In the rows, zero is written as 128.
Each path below is one point turned by a fixed rotation once a step. After each direction that follows a path, write how fast that rotation turns it, in degrees each step (0 if it stays still).
Each turn is a multiple of 5 degrees from 10 to 175, or 0.
Each row of a path follows its step; steps can be skipped.
path 1
step 0: [125 133 137 127 119 139 136 137 120 123 131 118 121 147 120 131 126 128
 137 121 134 125 124 137 126 132 137 131 127]
step 1: [131 139 137 125 136 121 124 132 122 142 128 131 142 128 127 131 139 132
 126 123 126 131 116 126 136 129 126 143 124]
step 2: [137 120 124 129 139 123 125 129 135 113 128 123 123 127 144 114 122 129
 133 135 130 130 114 120 133 122 128 131 122]
step 3: [107 127 122 126 122 138 128 134 109 120 121 128 126 124 121 120 122 134
 132 125 128 122 122 128 130 127 133 122 127]
step 4: [129 134 126 140 123 123 137 135 120 140 132 138 138 130 132 130 124 134
 124 135 119 118 130 130 120 131 118 144 124]
step 5: [140 121 124 121 130 129 135 133 138 125 131 127 117 139 133 134 129 136
 134 134 117 131 115 134 127 116 130 130 139]
step 6: [126 136 123 128 128 142 121 118 115 116 124 126 131 129 121 132 146 133
 130 126 134 128 122 138 135 122 129 130 122]
step 7: [140 138 137 138 128 127 138 130 122 131 131 124 127 136 131 121 117 128
 129 125 136 124 124 127 136 139 127 137 111]
step 8: [121 121 138 120 137 126 130 144 126 136 129 128 126 127 132 129 126 126
 130 124 129 124 105 122 133 123 136 130 139]
step 9: [120 123 116 128 137 126 117 130 120 115 132 130 140 123 132 119 135 131
 130 134 127 132 123 131 116 122 125 138 118]
[133 128 128 124 130 129 127 134 126 129 128 126 130 126 129 129 129 123
 129 127 125 129 130 127 126 126 124 130 131]	100
[129 127 129 125 130 123 123 130 127 128 129 128 130 131 127 130 127 124
 129 127 134 127 125 127 130 130 131 127 124]	55
[123 127 129 129 133 129 125 129 126 129 130 125 129 125 124 132 129 131
 132 129 127 127 132 130 132 127 129 130 129]	135
[127 127 126 126 131 126 128 127 129 128 131 127 126 126 132 128 133 130
 131 132 131 129 124 129 127 129 125 124 131]	110
path 2
step 0: [122 139 132 121 129 130 126 131 127 126 120 124 130 114 123 134 130 128
 138 124 130 136 126 141 117 130 136 134 126]
step 1: [125 137 121 126 144 133 124 139 135 125 122 125 123 128 128 128 134 131
 128 133 132 132 115 141 129 123 123 131 132]
step 2: [123 129 129 130 124 126 132 136 125 131 118 129 127 114 130 132 134 133
 126 125 130 131 124 146 126 125 136 129 142]
step 3: [123 128 118 125 129 139 124 131 131 128 127 118 116 123 122 128 129 128
 139 124 134 135 122 143 126 129 131 134 128]
step 4: [128 136 126 124 132 133 138 134 129 126 119 124 130 119 127 138 134 124
 125 125 128 133 109 139 124 126 130 121 131]
step 5: [120 129 129 133 132 139 121 143 118 129 125 122 128 121 125 130 138 133
 136 130 136 131 125 139 127 132 130 131 134]
step 6: [121 122 123 116 128 134 128 126 126 126 122 122 123 126 130 134 128 131
 128 128 129 130 110 144 134 124 129 128 138]
step 7: [131 128 118 130 132 134 135 130 117 131 127 119 127 114 125 136 136 130
 137 128 130 131 125 141 122 130 136 123 127]
step 8: [123 128 127 120 134 133 125 135 124 126 120 118 128 131 120 143 129 129
 127 129 141 133 116 136 126 134 126 132 130]
step 9: [117 131 120 128 134 129 130 136 115 124 126 129 132 126 139 136 132 135
 133 128 126 124 118 144 126 127 134 125 131]
[128 131 126 130 127 127 127 130 122 127 127 131 129 125 124 128 126 127
 134 127 126 130 133 127 129 127 129 127 129]	155
[128 130 127 125 131 129 127 124 129 127 126 125 127 129 131 125 129 130
 131 125 121 130 127 130 129 128 128 125 123]	120
[132 130 125 130 125 128 132 127 130 127 127 125 127 130 124 130 125 126
 129 124 130 129 126 127 125 132 132 128 124]	90
[130 131 126 128 127 125 135 131 128 129 132 131 131 128 131 128 127 127
 127 129 126 126 126 131 130 126 129 123 129]	145
path 3
step 0: [127 129 136 126 124 133 132 119 126 119 128 121 108 132 124 118 131 126
 125 133 119 139 130 125 128 135 130 137 120]
step 1: [127 122 118 128 126 131 121 124 143 120 129 117 122 124 122 116 125 130
 123 121 131 123 121 122 128 127 124 142 123]
step 2: [149 126 128 128 121 127 123 118 137 134 128 125 124 125 123 121 130 128
 128 129 133 137 127 116 120 137 128 129 131]
step 3: [131 127 121 118 139 121 131 117 130 127 129 138 118 131 123 114 130 125
 124 128 130 131 131 132 114 131 122 136 122]
step 4: [135 122 123 132 137 122 122 129 140 135 131 126 131 131 117 118 129 134
 129 129 126 119 136 120 127 121 112 128 123]
step 5: [143 132 124 119 127 130 124 124 125 133 131 126 134 131 112 125 128 127
 133 134 130 121 132 131 114 128 130 114 124]
step 6: [123 132 121 117 140 132 132 117 123 129 123 130 139 143 129 121 132 132
 129 132 122 124 139 125 127 131 126 127 122]
step 7: [137 140 127 132 136 139 123 131 124 136 130 118 130 134 127 129 134 130
 128 124 114 113 130 130 130 125 121 130 122]
step 8: [132 139 129 120 118 135 115 116 125 121 133 129 137 132 126 135 130 125
 132 137 118 120 131 127 126 125 137 133 127]
step 9: [126 133 125 119 135 134 124 116 134 133 126 122 124 127 142 128 124 139
 133 134 115 127 133 134 134 136 135 137 129]
[132 130 130 132 130 128 129 128 127 134 128 124 126 124 128 128 127 131
 127 129 126 130 130 127 132 131 126 125 130]	145
[131 123 126 131 131 127 130 132 134 130 128 125 130 131 129 128 129 129
 131 124 125 126 125 129 130 126 131 129 129]	130
[131 127 125 127 124 122 127 128 130 128 129 129 127 128 129 124 128 129
 128 124 131 133 129 131 128 126 124 126 125]	35
